Which row each row swaps with, under one turn or mirror
The rows were stretched afterwards, more along some directions than others.
vuz: [  1 -11  -7   6   6  -9 -12  -2 -16 -15   6   3  -3 -20  -7 -24  -1  12
 -11]
sud: [ 12   9  13   0   3  -1   6  -2   5  28   8 -10  -8 -15  -6  -8  17  20
  -9]
Zifu: [ -6  13   3   9  -3  -6  -4  -3  -3  20  13  -8   3  -8  -6 -18  13  22
 -12]
puve: [  8   5  -5   5 -13  -1   3  14 -10 -16  -6  -4   7 -40 -15  18  14  -8
  18]
mez: [  1  -4  -6  -4  -5  -8   1  30 -14 -20  -5 -17   1 -35  -1  16  27 -10
  15]
sivab: [-10  30  -1   3   1   1   4  -6  -4  21   5  -8  13 -10 -10 -10  14  13
  -7]
Mim: [  4  -6 -11  -9   1 -28  -6   6 -11 -11   5  11  -6 -26  -1 -12  19  -5
  -8]
dagul: [ 10  24  10  11   2  10   8  -8   5  25   2  -5   4 -24 -12  -4  10  11
 -16]
kavat: [  5  -5 -13  -4   1 -26  -7   0  -8  -9   8  14  -4 -22  -3 -16  18  -5
  -9]
Sude: [  4  14 -16  -1  -8  -6  -4  21 -15  -7  -4  -6  20 -39  -3  15  17  -9
   7]
Nesa: [ -9  34  -6  14  -2  -4   7 -10  -4  17   1  -4  25 -12 -14 -12  13  10
 -16]
togi: [  3 -12  -8   6   4  -9 -10  -1 -17 -16   5   3   1 -18  -7 -27   2  11
  -9]
folit: [  6  16  14  15  -1   3  -3 -13   4  22  11  -7  -1 -13 -14 -13  11  10
  -9]
daris: [-14   6 -18  -6 -10 -15   3  22 -16 -32  -5  -4  16 -29  -1  11  13 -11
   3]
fogum: [  2  21   8  20  -4   8   5 -12   0  18   8  -1  10 -19 -25 -14   5  15
  -3]
raf: [  2  -6 -12  -4   0 -27  -8   3  -7  -9   8  14  -7 -25  -3 -13  20  -6
  -9]
kesa: [ -2  -9  -9   7   4 -10 -12   1 -21 -17   3   4  -3 -24  -8 -21  -2   9
 -10]
vit: [ -6  26   3  18   4   3   7  -9   3  19   8  -6  16 -10 -15 -16  12   9
 -13]
komag: [  4  23   9   7   2   1  -4 -15  -2  23   9  -3   4 -29  -4 -11  13  19
 -12]
laza: [-15  21  -3   6   2  -9   5  -5  -3   2   9  -2  18  -5  -9 -21   7   8
 -14]
guko: [ -2   8 -17   4  -7 -11   6  14 -20 -18  -5  -9  23 -30   3   9  18 -11
   6]
pim: [  1 -11  -9   3   4 -12 -12  -1 -19 -19   4   6   0 -24  -8 -21   1   7
 -11]
tev: [ 13 -13  -7  -4 -13  -1   6  28 -15 -13  -5 -16  -8 -35   7  16  15   4
  10]
zav: [  5  -6  -9  -7   5 -27  -7   3 -12  -8   7  13  -7 -28  -3 -14  23  -5
  -8]
Zimot: [  1   7 -11   0 -15  -4   9  24 -14 -21  -8 -10  12 -29   0  17  19  -5
  19]
dip: [  0   6 -13   2  -6  -6   3  20 -11 -22  -7 -10  15 -33  -3  18  20 -16
  11]
pevo: [ 11  14  -7  -5 -12  -5  -1  14 -11  -8  -6  -4   2 -46   6  18  23   0
   7]
tosu: [  3   2  -7  -2 -10 -14   0  29 -18 -16  -8 -13  -4 -37   4  20  20   1
  13]
Det: [  8  -2 -10  -6   1   4  -3  14 -10 -13  -6  -3  -3 -41  -8  13  12 -14
  24]
tiro: [  7   1 -12  -4  -2  -5  -3  16 -12 -19  -1  -2   8 -36  -1  12  24  -5
  18]
buv: [  8  15   4   2  11   8  -2 -13   7  21   8   1   0 -17 -17 -16  10   4
   7]
lan: [ -7  21   3   3   1  -1   3   1   3  20   8 -13   9 -14  -1 -11  12  20
 -11]
fareb: [  3 -12  -7   5   5 -10 -12  -1 -18 -19   4   4  -1 -21  -8 -24   2   9
  -9]
veke: [  5  -6 -12  -8   3 -28  -8   6  -7 -11   7  14  -7 -26  -1  -9  22  -5
  -5]
Div: [ -1   2 -15 -12  -7  -3   2  30 -14 -24  -5 -14   4 -39  -3  20  14 -13
  15]
lud: [ 18  -2  -4  -3  -5   1   2  13  -5 -10  -1  -8   7 -36   4  15  18 -12
   7]
rof: [  7   4  -3   3 -14  -2   0  25 -16 -15  -5  -6  -2 -39  -1  19  22  -6
   8]
Nurit: [ -2  24   4  17   5   5   2 -16   3  23   6  -3   0 -23 -20 -11   7  16
  -6]
Peg: [ -5  25   6  10   1   8  13  -7   4  20   6  -9  18  -8 -16  -4  -1  11
  -9]
Pudu: [  6 -12 -11  -6  -6  -3   5  29 -11 -23  -8 -15  -7 -33  -4  11  22 -12
  22]
gaka: [  4 -13 -13   3   1 -11 -12  -2 -17 -19   4   1  -2 -20  -7 -23   2   6
  -9]
Mozem: [ -3  15   2  11  -2   1   5   0   4  17   7 -16   2  -9 -13 -15  17   9
  -6]
Febez: [  5  -6 -12  -9   3 -29 -11   2  -6  -9   9  14  -3 -21  -1 -15  22  -7
  -5]
lerud: [  2   9  -9  -2 -11   1  16  25 -10 -16  -6  -9  18 -27  -1  23  10  -8
  13]
tusa: [ -2  20   6  -3  10   0   1  -5   5  17  12 -11   5 -14 -15 -12  10   6
  -5]
tid: [  1 -13 -10   0   2 -13 -11   0 -18 -18   5   2  -1 -19  -5 -24   2   8
 -11]
Risib: [  3  -6 -12  -6   0 -28  -7   4  -7  -9   4  13  -6 -28  -3  -9  20  -7
  -7]
sipim: [  0   8  -7 -11  -6 -10   3  29  -9 -13  -7 -15   5 -38  10  21  22  -1
  12]
nov: [ -2   7 -15  -5  -8  -7   6  21 -19 -17  -6 -14   8 -31   6  17  18 -11
  19]
ludav: [ -1   4   5   4   7   2   2  -4   5  17   9 -11  -4 -11 -17 -19  17   8
  -2]
zenu: [ -4  27   4  17  -5   5  13  -8  -2  21   2 -10  16  -4 -12  -7   6  17
  -8]
Bufut: [ -3   8 -11   4 -15  -5  12  22 -18 -12  -5  -8  16 -26   4  20  17  -4
   9]
teb: [-11  24   6  15  -3   3   7 -10  -1  20   7  -7  10 -13 -16 -11   7  17
  -8]
Vono: [  8  28   6  12   8  -2  -1 -10   0  26   5 -10  14 -21 -16 -10   5   6
  -4]

Sude swaps with Vono
rof swaps with folit
tiro swaps with Nurit
Nesa swaps with guko
dagul swaps with lud
zav swaps with gaka

